Here are some points, one per row:
tensor([0.06, -0.57, -0.10, 0.18, -0.47, -1.04, 0.41, -0.58, 0.46, 1.40, -0.57, -0.09, 0.77, -0.26, 0.44, 0.89, -0.29, -1.50, 0.71, 2.37, 2.54, -0.16, 1.53, 1.39])
tensor([1.30, -0.33, 0.12, -0.77, 0.59, 0.46, 0.34, -0.31, -0.60, -0.28, 1.35, 2.40, 1.37, 0.46, -1.30, 0.18, 0.81, 0.78, 0.11, -0.28, -3.13, -1.64, 1.05, -0.63])
tensor([0.45, 0.55, 0.60, 0.08, 0.67, 0.85, 1.78, -0.37, -0.15, 0.00, -1.30, 0.73, 0.81, 0.11, -1.06, -1.70, -0.19, -2.14, 1.08, -1.17, 0.73, 0.16, -1.29, -0.62])
tensor([-0.49, 0.84, -0.97, 0.92, 1.83, -2.33, 0.36, -0.22, -1.22, -2.49, -1.36, -1.15, -0.36, 0.04, 1.08, -1.50, 1.08, -1.15, 0.20, 1.28, 1.05, 0.94, -0.51, -1.33])
tensor([0.18, -1.30, -0.92, -1.58, 0.35, -0.07, -1.60, -1.08, -0.31, 0.35, -0.29, -0.81, 1.53, -0.42, -1.34, -0.23, 1.31, 0.04, 0.67, -0.14, -0.90, 1.23, -0.38, -0.38])
tensor([-0.90, -0.31, 0.95, -0.25, 0.86, -0.24, -0.80, 0.72, -0.29, 0.71, -0.75, 0.75, -1.14, 1.55, -1.41, -0.28, -0.61, 1.48, -0.40, 0.77, -1.33, -1.03, 0.38, -0.38])
tensor([0.21, -0.85, 2.08, -0.99, 0.56, 0.21, 0.14, -0.40, 0.48, -0.82, -0.10, -0.38, -0.86, 1.02, 0.00, 0.46, -0.84, 1.55, 0.24, 1.29, -0.44, 0.45, 0.64, 0.60])
tensor([1.49, 0.40, -0.16, -0.91, -0.39, 0.24, -0.58, -0.58, -0.48, 1.61, -0.19, -0.01, 0.78, -1.01, -0.84, 0.94, 1.55, -0.26, -0.54, -0.48, -1.95, 0.58, 1.12, -1.39])
tensor([-0.47, 1.15, 0.13, 0.43, -1.15, -0.02, 0.86, 1.07, -1.09, -0.24, -0.24, 0.06, -1.30, 0.10, 1.25, 0.23, 0.15, -0.29, 0.87, -0.65, 0.15, 0.33, 0.81, -1.52])
tensor([-1.38, 0.60, -0.14, -0.71, -0.13, -0.76, -1.68, -1.40, -0.08, 0.08, 0.96, -0.62, 0.55, -0.18, 1.81, 0.03, -0.12, -1.03, 0.13, -0.67, 0.34, -0.38, 1.88, -1.22])
tensor([0.00, -0.41, 0.76, 1.10, 0.55, 0.77, 0.09, -0.42, 0.75, 1.07, 1.37, -0.37, 0.28, -0.95, 0.13, -1.67, -0.43, 1.99, 1.20, 1.58, -0.76, -0.24, -0.63, 0.12])
tensor([0.91, -0.22, -1.92, -0.22, -1.54, -1.20, -0.91, -0.02, -0.97, -1.37, -0.09, 1.07, -0.12, 0.59, 1.91, -0.89, -0.24, 0.34, -1.01, 0.89, -0.79, 1.84, 0.97, -0.79])
tensor([1.03, -1.66, -1.14, -0.29, 1.01, -1.18, 1.29, -1.31, 0.87, 0.60, 1.15, 0.31, -0.07, -0.09, 0.86, 0.55, -0.23, -0.34, 1.19, 2.27, 0.04, -0.50, -0.42, -1.65])
tensor([0.67, 1.65, -0.97, -0.04, -0.18, 1.48, -0.28, 0.38, 0.59, -0.48, 0.58, 1.37, -1.98, 0.83, -0.85, -0.85, 0.75, 0.85, 0.78, -0.78, 0.90, 1.56, 0.08, 0.29])
tensor([-0.26, 0.49, -0.07, 1.44, -1.58, -0.01, -0.06, -0.82, -0.78, 0.09, 0.53, 1.42, -1.10, -0.72, 1.20, 2.12, 1.89, -0.54, -0.24, 2.67, 1.28, 0.65, 0.61, 1.00])
tensor([0.27, -1.66, 2.15, 0.24, -0.01, -0.76, 0.02, 1.54, 0.25, 0.23, -0.94, 0.18, 0.03, -1.16, 1.00, -0.09, 0.68, 1.12, -0.36, -1.52, 0.21, 1.85, 0.98, -1.13])
tensor([1.57, 0.74, -0.09, -1.23, -1.65, 0.06, 0.54, -1.43, 0.26, -0.91, -0.23, -0.34, -0.16, 0.38, 0.19, -0.57, -0.95, 0.20, -0.53, 0.37, -0.25, -0.50, -2.27, 1.62])
tensor([-0.35, 0.00, -1.36, -0.46, -0.07, -1.14, -0.47, 1.16, -0.92, -2.13, 0.44, -1.49, -0.72, 0.53, -2.06, 0.37, 1.01, -0.08, -0.95, -1.44, 3.23, -0.40, -0.65, -1.76])
tensor([0.34, 0.09, 0.73, 1.38, -0.98, 1.64, 1.02, -2.03, 0.38, -1.32, 0.52, 0.25, 0.25, 0.38, -0.09, 1.02, -1.03, -0.64, 0.11, -1.23, -1.75, 0.99, 1.21, 0.62])
tensor([1.71, -1.66, 0.00, 2.08, -0.91, 1.28, -0.25, -1.07, -0.87, 0.54, 1.37, -0.72, -0.68, 1.75, -0.04, 1.04, -0.44, 0.21, -0.01, 1.22, 0.01, -1.70, -0.81, 0.09])
tensor([-1.32, 1.10, 0.76, -1.06, -0.45, -0.12, -0.69, 0.47, 0.77, 0.37, -2.61, -1.74, -0.29, -0.14, 1.03, 0.21, 1.29, 1.77, 0.97, 1.31, 1.31, 0.14, 0.89, -0.68])
tensor([-1.89, -0.73, 0.74, -1.16, -0.23, 0.60, 0.72, -0.60, -1.43, 1.70, 0.72, -0.01, -1.65, -1.38, -1.74, -0.52, -1.30, -0.41, -0.55, -1.57, -1.79, 0.23, -1.86, -0.86])
tensor([0.57, 1.01, -2.18, 0.08, 1.41, 0.46, 0.14, -1.36, -0.20, -0.23, -0.57, -1.15, -0.94, -0.06, 0.49, 0.63, -0.83, 1.17, -0.50, -1.21, 0.35, 0.83, -1.03, 1.98])
tensor([1.06, -1.69, -1.92, -1.47, 0.02, 1.22, -1.46, 1.81, -0.77, -1.55, 0.44, 0.59, -0.69, -0.20, -0.30, 0.66, 0.34, -0.05, 0.75, -2.74, 0.48, -0.43, -0.87, 0.85])
tensor([-0.89, 1.51, -0.47, 0.01, 1.46, 0.31, 1.05, 3.69, 1.06, 2.23, 0.24, -1.02, 1.88, 1.63, 0.64, 1.70, -0.06, 0.18, -1.13, 0.48, 0.28, 0.63, -0.18, 1.17])
tensor([2.11, -0.10, -1.41, 0.24, -1.05, -0.01, -0.37, 0.47, 1.22, -1.51, -0.17, 0.56, -1.73, -0.75, -0.47, 0.15, -2.01, -0.74, -0.77, 0.29, -0.13, -1.53, 0.96, -0.21])
tensor([0.64, 0.99, 3.13, 0.23, 1.48, 1.83, -1.03, 0.01, 0.59, -0.43, 1.37, 0.38, 0.56, -1.91, 0.34, -0.67, -0.49, -2.55, -1.30, -0.77, 0.61, -0.95, -0.82, 0.40])
tensor([-0.11, -0.76, 0.42, 1.07, 0.01, -1.44, 0.61, 0.60, 1.27, 1.20, 0.17, 0.02, -0.10, -0.65, -0.34, 0.19, 1.96, 0.60, 0.45, -0.89, -1.25, -1.33, -0.49, 1.66])
tensor([-2.41, 1.11, 0.84, 0.35, 0.22, 0.15, -0.88, 0.37, 1.01, 1.15, -0.57, 0.48, 1.82, 0.24, 0.75, -0.27, -1.20, -0.56, 2.25, -0.47, -1.53, 1.17, -2.82, 0.61])
tensor([-0.43, -0.27, -0.25, -1.23, -0.31, -1.68, -0.10, 0.70, 0.81, 0.65, 0.64, -0.51, -0.32, 1.51, -0.29, -1.06, 0.45, -2.17, -0.90, -0.06, -0.17, 0.45, 0.84, 1.60])
tensor([-1.69, -0.09, -1.12, 1.28, 0.47, 0.85, 0.44, 1.10, -0.61, -1.11, -0.65, -0.96, 1.05, -0.77, -1.07, -1.11, -0.26, 0.11, -0.86, 0.93, 0.69, -1.44, 3.14, 0.38])
tensor([0.77, 1.50, 0.84, 1.34, 0.26, -0.82, 0.28, 0.88, -1.30, 0.42, -0.38, 0.65, 1.14, -0.15, -0.51, 0.57, -2.20, 0.93, 0.38, -1.51, 0.36, -1.03, -0.86, 0.86])
tensor([-2.76, -1.13, 0.95, -0.09, -0.66, 0.41, 1.08, -0.99, 1.29, 0.45, -0.82, 0.15, 1.35, -0.32, 0.62, -0.50, 0.43, 1.14, -2.05, -0.14, 1.64, -0.78, -1.21, -0.71])
Along one direction, these points spread out more than along any other. Take the direction at right angles to it along which they spread out most. Go by this last direction. For each point below, how far along it does it lie, from 0 to 99? 50 is the average, and the first point above lies past it. One standard deviation of the points above along it is 16.
tensor([1.03, -1.66, -1.14, -0.29, 1.01, -1.18, 1.29, -1.31, 0.87, 0.60, 1.15, 0.31, -0.07, -0.09, 0.86, 0.55, -0.23, -0.34, 1.19, 2.27, 0.04, -0.50, -0.42, -1.65]) 45
tensor([0.77, 1.50, 0.84, 1.34, 0.26, -0.82, 0.28, 0.88, -1.30, 0.42, -0.38, 0.65, 1.14, -0.15, -0.51, 0.57, -2.20, 0.93, 0.38, -1.51, 0.36, -1.03, -0.86, 0.86]) 56
tensor([2.11, -0.10, -1.41, 0.24, -1.05, -0.01, -0.37, 0.47, 1.22, -1.51, -0.17, 0.56, -1.73, -0.75, -0.47, 0.15, -2.01, -0.74, -0.77, 0.29, -0.13, -1.53, 0.96, -0.21]) 18
tensor([-0.90, -0.31, 0.95, -0.25, 0.86, -0.24, -0.80, 0.72, -0.29, 0.71, -0.75, 0.75, -1.14, 1.55, -1.41, -0.28, -0.61, 1.48, -0.40, 0.77, -1.33, -1.03, 0.38, -0.38]) 55
tensor([0.67, 1.65, -0.97, -0.04, -0.18, 1.48, -0.28, 0.38, 0.59, -0.48, 0.58, 1.37, -1.98, 0.83, -0.85, -0.85, 0.75, 0.85, 0.78, -0.78, 0.90, 1.56, 0.08, 0.29]) 35
tensor([-1.32, 1.10, 0.76, -1.06, -0.45, -0.12, -0.69, 0.47, 0.77, 0.37, -2.61, -1.74, -0.29, -0.14, 1.03, 0.21, 1.29, 1.77, 0.97, 1.31, 1.31, 0.14, 0.89, -0.68]) 74
tensor([-0.26, 0.49, -0.07, 1.44, -1.58, -0.01, -0.06, -0.82, -0.78, 0.09, 0.53, 1.42, -1.10, -0.72, 1.20, 2.12, 1.89, -0.54, -0.24, 2.67, 1.28, 0.65, 0.61, 1.00]) 47
tensor([-2.76, -1.13, 0.95, -0.09, -0.66, 0.41, 1.08, -0.99, 1.29, 0.45, -0.82, 0.15, 1.35, -0.32, 0.62, -0.50, 0.43, 1.14, -2.05, -0.14, 1.64, -0.78, -1.21, -0.71]) 77
tensor([0.00, -0.41, 0.76, 1.10, 0.55, 0.77, 0.09, -0.42, 0.75, 1.07, 1.37, -0.37, 0.28, -0.95, 0.13, -1.67, -0.43, 1.99, 1.20, 1.58, -0.76, -0.24, -0.63, 0.12]) 63
tensor([-2.41, 1.11, 0.84, 0.35, 0.22, 0.15, -0.88, 0.37, 1.01, 1.15, -0.57, 0.48, 1.82, 0.24, 0.75, -0.27, -1.20, -0.56, 2.25, -0.47, -1.53, 1.17, -2.82, 0.61]) 85
tensor([-0.89, 1.51, -0.47, 0.01, 1.46, 0.31, 1.05, 3.69, 1.06, 2.23, 0.24, -1.02, 1.88, 1.63, 0.64, 1.70, -0.06, 0.18, -1.13, 0.48, 0.28, 0.63, -0.18, 1.17]) 85
tensor([0.45, 0.55, 0.60, 0.08, 0.67, 0.85, 1.78, -0.37, -0.15, 0.00, -1.30, 0.73, 0.81, 0.11, -1.06, -1.70, -0.19, -2.14, 1.08, -1.17, 0.73, 0.16, -1.29, -0.62]) 55
